A state moves one step at a time under one of 8 hidden systems, and each row is a state written as 18 numbers. Each run below is a few steps of one system.
trace 1, tinu:
[[-11  12  10  12  30   2  37   2 -35  -7   7  -3   7  16 -25  -1  -4 -17]
 [-17 -20  17   9   2 -23 -17   0   7  26 -34   7   0  16 -11 -22  18   8]
 [  4 -15  -1  -3 -13 -24  15   7  19  11  -7 -31 -11 -32  24   4  -8   0]
 [ 13   6  -3  22   7  21  33   0  -4   3 -10   9  10 -26 -18   9 -15  -6]
 [ -4 -16   6  19  14  -5   2  26  -5 -18 -13  18  -2  -3 -13 -23  26 -11]
 [ -4 -32 -19 -15  13 -22   0  17   8   0 -19   2 -12  -8   5  17  -6   3]
 [ 13  -7 -20   0 -13   3   5   2  25   5   2  27  13 -28  -2  16   0 -11]
 [  6  -3 -16  12   6  12   7  25  12 -36  19  26  -3  -1   1  -7  -8  -4]
 [  0 -13 -22 -13  11   8 -27   0  -4 -25  -9  25  -8  11   5  16  -1  -2]
 [  6   3 -32 -30 -14  -8 -18  -5   1  -8  24  22  12  -1  11   9   6   0]]
trace 2, seme (10 x 18):
[[  9 -18   5  16   5   9  10  21  22  35 -27  -3   2 -16 -34  -3  -9  25]
 [  1 -15  30  -9  13  16  -3  21  -1 -32  16   0  -2   2  15  15  33 -22]
 [-35  18  -1   7  -3 -19  30 -16 -10   6  -4 -13  -7   7   8  18 -28 -11]
 [ 11  -4 -17  32  -8  -1   2   2  12 -14 -21  30   3 -22  -1 -24   1  -9]
 [ 20 -10  -7 -15   8  -3  20  15 -13 -18  33 -17   6  -2  18 -18  -9  13]
 [-13 -21  -6 -20   0   7   6  -7 -17  17 -23   5  13 -14   6  26  -6  20]
 [-15   9 -19  -7  -4  -5  -3  26   7  -7  15  22   5  -9 -20  12  23 -14]
 [  3   2   0   5  12  12  14   2  16  -9  21  13  -3  27  -6  13 -36   0]
 [-10  -1   3   1 -20   7 -10 -22  -4 -12   2  32  17   8  30  -6  -3   3]
 [ -3  21 -31  -8 -18 -10 -16   2  -8  -3  12  -5  -4   1  -3 -19  -8  26]]
trace 3, vidu:
[[  8   3  -9  21  -7  22 -10   4   4 -20 -22  -2 -16 -19   7  -6 -10  12]
 [  4   2   5   7  28  -3   1  -5 -28 -16 -10  -8  -6  11  -7  -9   9 -20]
 [-11  -5  14  -5  -6 -18   7   6   1  23   4   9  19   1  -9  -9  23  -5]
 [  4 -16   1   7 -12   6   9  16  26   1   0   9   2 -23   8   6  -3   4]
 [ 11  -3  -1   9  12  22   2 -11 -10 -16 -15  13   0  -3   2   9 -11  -5]
 [ -5   3  -7  -3   4  -9 -11  -5 -15  -7   0  18   8   8  -5  -8  18 -14]
 [  5 -19 -11  -9   2 -19   5  13  11   5   9  13   9  -2   0  -6   2  -1]
 [ 14 -13  -5 -17   1  11  -1  -5   3   3  -1   6   9  -9   7  17  -7   8]
 [  0  12 -17 -13   0  12 -12  -5 -12 -13   8  11   2   2  -3  13   1   3]
 [ -6  -4 -14 -15   9 -13 -11   5   3  -2   8   5  -7  20  -6   7  -5   0]]
trace 4, ves (10 x 18):
[[  5 -18   0  -4  18 -20   3 -15   2  13 -18   6   2   9  -2   8  -4 -17]
 [  4   6   6   4 -22  -6   4   0  14   3  14  11  15 -15  10 -10  14 -11]
 [  6   1 -15   6   1  12  13  13   0 -15   7  -1  -5  -5   0  -5 -23  18]
 [  4  -8  -7  -9  14   8  -9 -11 -20  -8 -15   2   0  -2   1  16   5  -6]
 [ -9   0   2  -8  -1  -9   1   5   2  12  11  17  14   8 -12   2  13  -4]
 [  9  -7  -4   4  -5   3  -7  11  28  -3   3   6  -8  -2   2   0  -9   6]
 [ -2  13  -9  -6  -4   6  -6 -12  -6 -13   5  -3  -6   0  12  18  -7  -7]
 [-11   8  -9  -3  -4   0  -7  -9  -8  12  -4  10   7   8 -13   1  -1  10]
 [ 12  -2  -6  -8   1  -6 -19   7  10   3   4  -6  -7   4  -6  -7   9   5]
 [  2   4   6 -15  -2   1  -3  -5   5   5  12 -16  -4   5   6  14  -6   2]]
trace 5, toviv (10 x 18):
[[ 15 -17 -11 -13   0   2 -19  -6  -4  16 -15  17  14  -5  -5  -4  11  13]
 [ 12  10 -14 -10  -7   9  15   8  -1  -5  22   0  10 -21  -1  14   3  -5]
 [-23   3   7   6   3  12  13  11  -4 -10   6  14   1  13  -2   7 -15  10]
 [-13  -3  -5  -5  -3  -6 -24  -3  -2 -16 -10  13  -5   7   9   3  16 -10]
 [  5  18 -21 -12 -13 -11  -8 -21  -2   4  11   1   4   4   4  -1  -8   1]
 [ 16   9   9   4  -9  23  -5  -4   3  -7  16   3   7   8   2 -15  -7  14]
 [ -1  -3   6 -17   8  10 -12  14  -9 -10  11 -19  -9   9   2   2  10  13]
 [ -8  11   8 -13   3   2 -14  -9   0  17  -2 -10  -5  17 -14  19   7  -4]
 [  2  14  14   8  -9  -6  -8  -2  24   3  12  -5 -10   9  -2   3   5 -18]
 [  6  -3   8   5   3  -9  -4  -6  15  -2  -1 -19 -18  14  11  -6 -17   2]]
trace 6, seme, 10 rows:
[[ -9  21 -13  25  -3  13  11 -21 -35 -34  -9  -3  -9  -6  22 -18 -22   5]
 [ 24 -11 -42  -9  13 -24   1  -6 -28   1 -11   6  11 -14  -3 -29   0   7]
 [ 22 -34 -10 -35   8 -11   1  22  14  25  10  -5  11 -12  -8   9   9  20]
 [-21  -3  20 -20  -6  24   1  17  15   9   9   7   7  -2  -9  47  11   1]
 [-36  30   4  18  -4  12   6   0   3 -18   8  23  -7  23 -13  16  -8 -21]
 [  7  10 -15  24  -2  -8  -3 -20   3 -24   4  22  -6  24  14 -28 -29  -6]
 [ 27  -7 -17 -13 -16  -8 -17 -19  -7   1   5  -4  11  -6  28 -32  -6  28]
 [ 13  -2 -13 -32  -5   8 -22   5 -14  24  -3 -18   8 -15 -14   2  17  36]
 [ -4   3  11 -20  18  13 -20  11   3  17  -1  -3  -3  15 -37  33  23  -6]
 [-20  12  30  12   2  -6  -7  -8  26   6   6   9  -7  37  -9  17   2 -29]]
trace 7, reko, 10 rows:
[[ 11  35 -34  -4  -1  10 -25   4  -7 -24  20   7  -7   6 -20  -5  10  -7]
 [  9 -32   3 -24  25 -22  -5  -2 -10   5   8   7  10  32   7 -13   0   3]
 [ -9  -8   8  -1 -27 -10 -15  -7  25  32 -19  -6   0  -7   8   0  -5  22]
 [  7  21   2   0  -9   9   3  19  12 -13  30 -29 -15  -6   0   1  -4   7]
 [ 13  10   8   0  20  10 -19 -19  -6  -8   4  -1  -8  38 -10   4  -8 -12]
 [ -9  -1  14   8  -9 -24 -13  -7  -1  13  -8  -3   3  11   5 -31  21  -2]
 [  8  -2   9   8   7  -5  17   6   1  11  -8 -38 -12 -13  -2  -7  -9  10]
 [ 17  18  15   3   3  23 -11 -12  -5   3  -3 -17  -2  -6 -10  11  16 -12]
 [-18   3  27   8  11   6  10   3 -22  -4   1  -1   8  13  -5  -9  21  -8]
 [-17  -6   7  18  10 -11  11   2  -7   3 -31  -6  -9 -10  -5   6   4 -15]]
trace 8, ves:
[[ 14   1  -7  10 -10 -10   4   7  29  19   2  10   6 -16 -18  -4   6 -12]
 [ 18  10  -2   5  -4  24  -2   1   6 -27  23   1  -4   0  12  -3 -10   2]
 [-17  -7  -9 -14   4   6  -2  -9 -21  -5 -10   7   3   8   8  15 -11  14]
 [ -5  -2 -11  -6  -1 -13 -14   5   4  15 -11   8   3  -5 -20   4  21  -7]
 [ 21   9   0  -2  -3   3  -4   4  22   0  22  -3  -3   9  -8  -1  -5  -3]
 [ -4   2   7  -6 -10  17 -12 -10   2  -6   0  -4  -3   6  18  10 -13  14]
 [-22  11  -9  -7  -5  -9 -10   2 -13   7 -11  -8  -7   0  -8   6  10   5]
 [ 13   8   0   2   5  -9  -7  -5   7  15   1 -12  -5  10 -18  -8   1  -3]
 [  8   1  19  -4  -7   5  -9  -8   2   0  10 -16  -1   7  14  -7   1   6]
 [-20   1  10  -2  -5  -3   6   4  -9   4  -6 -19  -6  -2   8   0   0  13]]
trace 9, reko (10 x 18):
[[-26   8  13  15 -13   6   7  -5   4   8 -14   5   0   0   0   4  -6   4]
 [  0  12 -16  12   4  -5   9  15  -1 -22   4  -6 -13 -11  -5  -3   2 -14]
 [ 20  -9  -4  -4  16   2   9 -18 -12  -2  -2  10  11   3   5   4  -6 -13]
 [ -9  -5   2   2 -14   3   1   2  -5  13  -9  16  17 -13  -2 -11   9  15]
 [ -8  -8 -10 -10   4   4   8  21  -4  -9   2 -11  -7 -14   1  13  -2  11]
 [  2   5  -7 -12   0   3  -4 -11   7  -3   9  12   3   4   2  27  -2 -16]
 [ -9  -3   0   6  -7  -9   5   4   9  -3  13  24  10  10   2 -13  -4  -1]
 [  4 -11 -19   3   1  -7  -3   6   6 -10  -7   0 -11  -4   7  -7 -18  12]
 [ 16   5 -16 -18  -9  -1 -11 -12  -1   2  11  -5   5  -5   9   2  -3   7]
 [  1  -1   2 -14  -2   3  -6   4   2  12  14   2   7  16 -10  -3  -2  19]]
trace 10, zelol, 10 rows:
[[  5  22   3   5   9   9  11  -6 -11  -5   2 -23 -11  -6 -12  16  -1 -19]
 [-12  -2  32  12  -1  -3  14   3  15  -1   9   1   2  13   7   2   1 -13]
 [-11 -13  -4   3  -9 -26 -14   9  21   5 -12   8  -8   2   3 -14   9  -4]
 [ 19   5 -18  13  -4  -5  -2 -11  -2   4 -18  -7  -3 -16  -4 -19  -7   5]
 [ 12  -2  15   5   5  17  11   1 -22  -8   2  -9  13  -8   5 -18   8  10]
 [ -6 -20   7 -13  17  -6  11  21  -9  -9   4 -13  -2   1   7   5   8   2]
 [ -3  -8 -11   4  14  -8  16   8  10  -1 -11   5  -7 -10  -9  22  -6 -19]
 [  1   6  -7  23  -1  -1  16  -1   8  -9   5  28   8   1  -5  -9 -11 -15]
 [  9 -15  -7   2   0  -2  -5   1   2  -9   7  20   8  14   9 -24 -11  15]
 [ 15 -13 -21 -20   5   6  -9  -4 -16  -1  -4   8  10  -7   6   4  -1  16]]
trace 11, vidu (10 x 18):
[[ 10   2   4  15  -2  -9  19 -11   6   3   6  15  16  -2   0  -7  -1 -21]
 [ 15 -13   1   9  -7   7  -8   2   5   3  -7  19  14  -8   0 -22   5  12]
 [  8 -21  -7  -4  11   3   2  11 -16 -19  -5   5   3 -15  13  -3  11   0]
 [ -3  -8  -8 -13  15   0   8   4 -15   5  -7  14  12  -5 -16  18  11  -6]
 [  0  -5  -6 -12  -3   0 -12   5  19   0   9  23   6   2  -5  20  11 -12]
 [  6  -8 -17  -8   2   0   1  -6   9 -12  11  24   4  11  10   9 -22  -2]
 [ 10   0 -26 -18  -1  -7 -18 -21 -10   1   1   9   5   8  10   0  -9   9]
 [ 12   3 -25 -30   3 -10 -11   4  -8  -2  21 -10   1   3  -2  -1   0  11]
 [ -3  -2  -4 -31   4   1  -7   8  -2   9  16 -20  -5  13  -2  18 -11  22]
 [-18  21  -3 -18 -11   1  -9  -8   3   3  10 -23 -13   9   6  27 -13   7]]
trace 12, Zadom:
[[  0  -9  10  14  -6  12  -4   2   9 -11   2  34  14   7   5 -16   7   1]
 [-12 -11 -18 -14  12 -14   6  17 -13 -17   6  -2  -8   5   5   3  -5   6]
 [  4 -13  -4  -3  10  -1  -5 -13  -9  14 -27   9   8  -7  -8  11   6  -5]
 [ 15  -5  -2  -8   8  15   8   9  -2  -4  21  18  19   4  -9  -1   1   5]
 [ -6 -13  -5 -12   8   5  -9   2   3  -5  -6   3 -10  14   7  17 -18  13]
 [  2   6 -20 -17  -8   0 -18 -11  -9  10  -3  10  10  -5  -6   8   7   8]
 [ 15   7  -5 -11  10   8   5  -2  -1  14  12  -8   2   9 -19   9 -15  10]
 [ 14   1   1  -6 -10  13 -20 -13  15   5   3  -2  -2   8   9   1 -14  15]
 [ -4  19 -10 -16 -19   0  -8  -6  -6   9  14 -19   1  -5   4   4  -3  17]
 [  3  21  10   5  -7   6  -7 -11   7  20  -4 -24  -9   4 -15   2  -4   7]]
trace 13, toviv:
[[ 21   9  26   3  -1  36   4 -11  -4   1  16   5  20   4  -2   2   3   3]
 [-24  -4  13 -13  -4  -4  -2  31   2  -9  17 -17 -11   5   5   5  14  11]
 [ -7   3  -1  -6   9  -2 -23 -14  11  11 -19   1 -15  19 -15  26  -6  -7]
 [ 10  24   7  15 -12 -11  -2 -18  12  -4  10 -11  -3  -2  10  -6   5 -29]
 [  5  -7   7   8  -2 -10   5   4   8   7   4 -15  -6  14   7 -28 -20  22]
 [ 24 -15  11  -3  14  12 -14   1  -7   6 -20 -21  -5  -9  -4  -2  14   8]
 [ -1   7   4  -6   7 -11  22   8  -4  18   7 -22   3  -9 -19  12   9  -9]
 [-10 -16  19  18   6  -7  17  13  25   9 -10  14  -1   6 -11   4  -4  -9]
 [ -2 -19  -6  10   2 -20   8   2   9 -12 -19  -2 -10 -16  21   1  -1 -18]
 [  2   1 -18  12  -4 -14  17 -16 -14  11 -19   1   7 -17   0 -14 -15   5]]
trace 14, tinu (10 x 18):
[[  1   2  -4 -16 -17   5 -10  22  -4  -9  25 -11   5  -9  12 -16  12  27]
 [  9  16   1 -15  15  20 -15  -1   0  -1   5 -19 -16  15 -19  29  -5   1]
 [-16  17  16  -4  -5 -10  -2 -15   1   4  19  11  10  23   0   8  13 -26]
 [-20   9   1   8 -14 -12   2 -11   2   5   2  -6  -6  21  12 -19 -24  19]
 [ 17  12   9   6 -10   8 -14 -30 -10   3 -14 -25  -4  -8  17  -6  -2   5]
 [  5   9  10  -6   7   2  21  -5 -35   7  11 -23  15  -6  -5 -10  10   4]
 [ -7  -3  24   3   9   3  -2  12  -1  26 -11 -17   0  13 -26  -9  11  17]
 [-14  -4  26   7  -2 -18   6   5  18  15 -12 -26 -13  -6   3  12  11 -16]
 [-15   5   2  26  -2 -11  36  -5   4  12 -17  -2   0 -15  -4   4 -19 -12]
 [  7 -12   3  34   4  -5  13   4  -1  -2 -29   8   0 -18  -2 -30   3  -5]]
trace 15, zelol:
[[ -7  13  -5  12  10 -14  13   2 -25   0   1 -11   1   6 -17 -26   5   1]
 [ 30 -19  17  -1  21  -1   4   4   8   1   4 -12   1   4   1  -4   1  -7]
 [ -5 -17  -2   0  -5  -7  11  14   5  -9  -7   7   6 -26  19   6  10  -9]
 [-11  -1 -17  17   7  -4  21  17  -4  -5  -9   8  -4  -5 -16 -10 -16   9]
 [ 20  -8  -5   6  23   5   2  -7 -10 -14  -1  17   3  14  -5  -9  -6 -11]
 [  9 -19  -9 -13   0  -4  14  -1  -6  -3  12  16  19  -5  17   1  -5   3]
 [  0  -7 -20 -11   1  12   3  19   1  -3   8  14   5  -7 -13   9  -7  18]
 [  4  11 -17  -6   9  15  -1  -7  -9 -21   9  14  -2  13  -3  16 -18  -4]
 [ -8   2   1 -13  -5   5   3 -15  -2   5  13  21  16  18   5  15 -13   2]
 [ -6   9 -13 -19 -15   0 -21  -1  10   8  16  14   6  12  -8  10   4   9]]
trace 16, Zadom (10 x 18):
[[-29   5  -7 -11  14 -14  25  20 -15   3   4 -29 -14   5 -14  18 -11   8]
 [ 20   1   8  19  -1   9 -26 -19  13   7 -27  15   1   1 -11  -6  14 -15]
 [  8   5  -8 -11  -2  -5  25  10  -7 -17  42   0  13  -1  14  -6  -9  -3]
 [-22 -18   9   6  -1  -6  -3   0  10  15 -32  -4 -11   5   0   9  -9  12]
 [ 17  12 -15  -1  -5   7 -11   6 -12 -11   7   8   7 -17  -9 -11  25  -5]
 [ -2  -3  11  -2  19   2  22  -5  -6  -2   5 -11  -2  17   1  13 -22  -4]
 [ -5  -9   6   0 -16  -1 -23  -2  14   3  -9  21   8   2   9  -7  13   4]
 [  0   6 -20 -10   7  -6  12  17  -8  -7  15 -12  -5  -9  -9   8  -3   0]
 [  7  -2   6  11   6   8  -2 -18   0   9 -20   6  -1   8  -4   4 -12  -3]
 [  5   0  -2  -9  -8   0  -2   6  -2  -7  20   7  13   3   8 -16   7  10]]

Which system made each run below?
trace 17:
[[ 20 -23  14   3  13   9  -4  15  18 -18  -8  -2 -10 -12  11   9  14 -15]
 [-13  11  12   5 -14  10  12 -27 -17  -5   1   6  15   2  26   4 -11  -3]]
 : reko
trace 18:
[[-10 -12  -6  17  -7   9 -36  21  18 -14 -25  14 -21  10  -6 -22   0  30]
 [ 15  15 -31 -22  11 -11  -4 -15 -41 -16   7 -20  -2 -15   8   5  11 -14]]
 : Zadom
trace 19 (2 x 18):
[[  7   5 -45   0   3 -22  29  18  20 -12  18   5 -11 -18  -9  13 -26 -14]
 [ 27 -16  -6  18  11  25  -7  -8  18 -19  -8  50   8  13  -2  -1 -12 -12]]
 : tinu
trace 20 (2 x 18):
[[  8   1 -26   3  17  -2  16  14 -11  -6  -7   1  -3 -15 -24   2  -2  -6]
 [ 18  -2   3  13  15  13  25  -2   1 -19  14  13   7   6   4  -1 -18 -13]]
 : zelol
trace 21, 2 rows:
[[ 32 -20  34  23   7  26   3  15  27 -15   5  12   4  -3   7 -15   7  -9]
 [-21 -27 -16  -3  -5 -21   4  16 -14 -24 -14  11  -3 -14  35 -13   4   7]]
 : zelol
trace 22:
[[ 20   9  22  -4   4  33  -8  -6  -9  21   2  -5  18  -4 -22   7  17  10]
 [-19 -12  25  -3   9   7  -7  29   8 -15  13  -1 -12  26  -1  -3  11   9]]
 : ves
trace 23:
[[ -5  -6 -20  -2   6  -6   0  16   4 -20  -7  -5 -16 -12   4  10  -4  -5]
 [ -1   4  -2  17   8   6  19 -13  -6   2 -13  12   3   0  -7   3 -20  -5]]
 : zelol
trace 24:
[[  4  -2 -11   6   5 -13 -32  -6  10   6 -20   6 -16  24 -14 -14  -3   5]
 [ 29   1 -17 -18   0 -11   6  -9  -8   3  14 -13  11 -19  13   1   3  -5]]
 : Zadom
trace 25, 2 rows:
[[ 10 -15  12   8   2  15   7 -26  -6  25 -36  -6   8  -8   4   5 -22  22]
 [-10  11   1  -7   2   0   4  17 -31  -7  15   5  16  -6 -15 -12  41  -8]]
 : zelol
trace 26:
[[ 14  -6  19  14  11   6   4 -16 -13 -12  -3   8   8  13  12 -20   0  -6]
 [-18 -19  13 -17  -1 -14  -1  16  -1  -5  11   1   5   6  18   1  16   1]]
 : Zadom
trace 27:
[[ 19  33 -16  22  15  29  -1  -3  15 -24  15   9 -19  21 -27   9 -30 -12]
 [ 16 -13  -7   0   9 -15 -28 -12 -18 -21  -3  23   7  23  13 -38  20  -7]]
 : reko
trace 28, 2 rows:
[[  2  14   5 -13   7   2   0  13   9  -2  33  -6  -5  24 -16   8  -1  -4]
 [  0  -7  14   9   6  -8 -23  -9  19   0 -10   7 -13  31   3  -6  -4  -9]]
 : reko
trace 29, 2 rows:
[[ -6   8  -1  -9 -17  -2   3  13  31  19  16 -12  -7   1  -7  17 -17  15]
 [  9  24 -17  16 -19  12 -15 -12   9   0 -10 -11 -14 -12  -3  -4 -16  12]]
 : Zadom
trace 30:
[[ 14 -21 -24 -30   5 -15 -25   1   4  21 -20 -17  -9  -8  -2  12  -1  23]
 [  8  30  -9   6  -5  23  12  -9 -19  -2  -1 -10   7 -31 -14  21   8 -14]]
 : zelol
trace 31:
[[  9 -27  -6 -17   1  -1   3  -8 -15 -10  -6   2  11 -13  33   3  -3  10]
 [  2  12 -30 -16   4   6   1   1 -22   4  -1   4   8 -15 -20  15   8   2]]
 : vidu
trace 32 (2 x 18):
[[ -6   2 -16   1 -22 -28  30  -3  15  13  12 -17   0 -12  21  -5 -35  13]
 [ 17 -10   7  30   7  29  -5   3  -4  -7 -33   8  -3 -11  -9 -19  -6  19]]
 : toviv
trace 33 (2 x 18):
[[ 12  -2   3  -2   1  25   2  -8 -12 -10  -7 -11   2 -14  17   4 -10  16]
 [-22  -3   1  -9  11  -1   6  10 -26  -1  -3   1   7   3 -11   6  16   1]]
 : ves
trace 34 (2 x 18):
[[ 31   9 -15  -3  11   7 -10  -7  11  28  -6  -5   0  -2 -41  12  -4   2]
 [  8   2  27  10  11   9  32   7   6 -14  24  -9   5   1   6   6   2 -24]]
 : toviv
trace 35:
[[ 20  -8   9 -20   5  22  -8  -9   8   5   0 -19  -6  -6  12  32  -9   7]
 [-37  18  14  -3 -12  11  -9   5  -9   3   2   5   2   8 -10  15  20   2]]
 : ves
trace 36 (2 x 18):
[[ -5 -16  10   7   3  -6  13  21  13 -19  12  12  -1   3  14 -10   2  -7]
 [ -3  -4 -11   8   0  -3  21  -7   5  -8 -10   8  -2 -16  14  15 -20 -12]]
 : ves
trace 37:
[[-27  20  26  40 -12   0  24  13   1  -8   2  -3   1  -3  -5 -27   9  -8]
 [  8 -27  13   9  19 -26 -14   9   9  -3 -16 -12 -18  26   4 -30   2   1]]
 : zelol
trace 38, 2 rows:
[[ -6  -5   0   7  14   2  -1  25   2 -15   2  15  -6  10 -17  -8  13  -8]
 [ -4 -24  10  -4   7 -13   8  -7   8   8 -10  13   8   5  14  10  -1 -12]]
 : vidu
trace 39 (2 x 18):
[[ 14   4  19 -11   0  -6 -13 -19   9  36   1 -40  -8  25  -8  -3 -18  24]
 [  7  23  30   6 -10   7 -33   7  18  13   7 -37 -16  12 -15 -15  26   4]]
 : reko
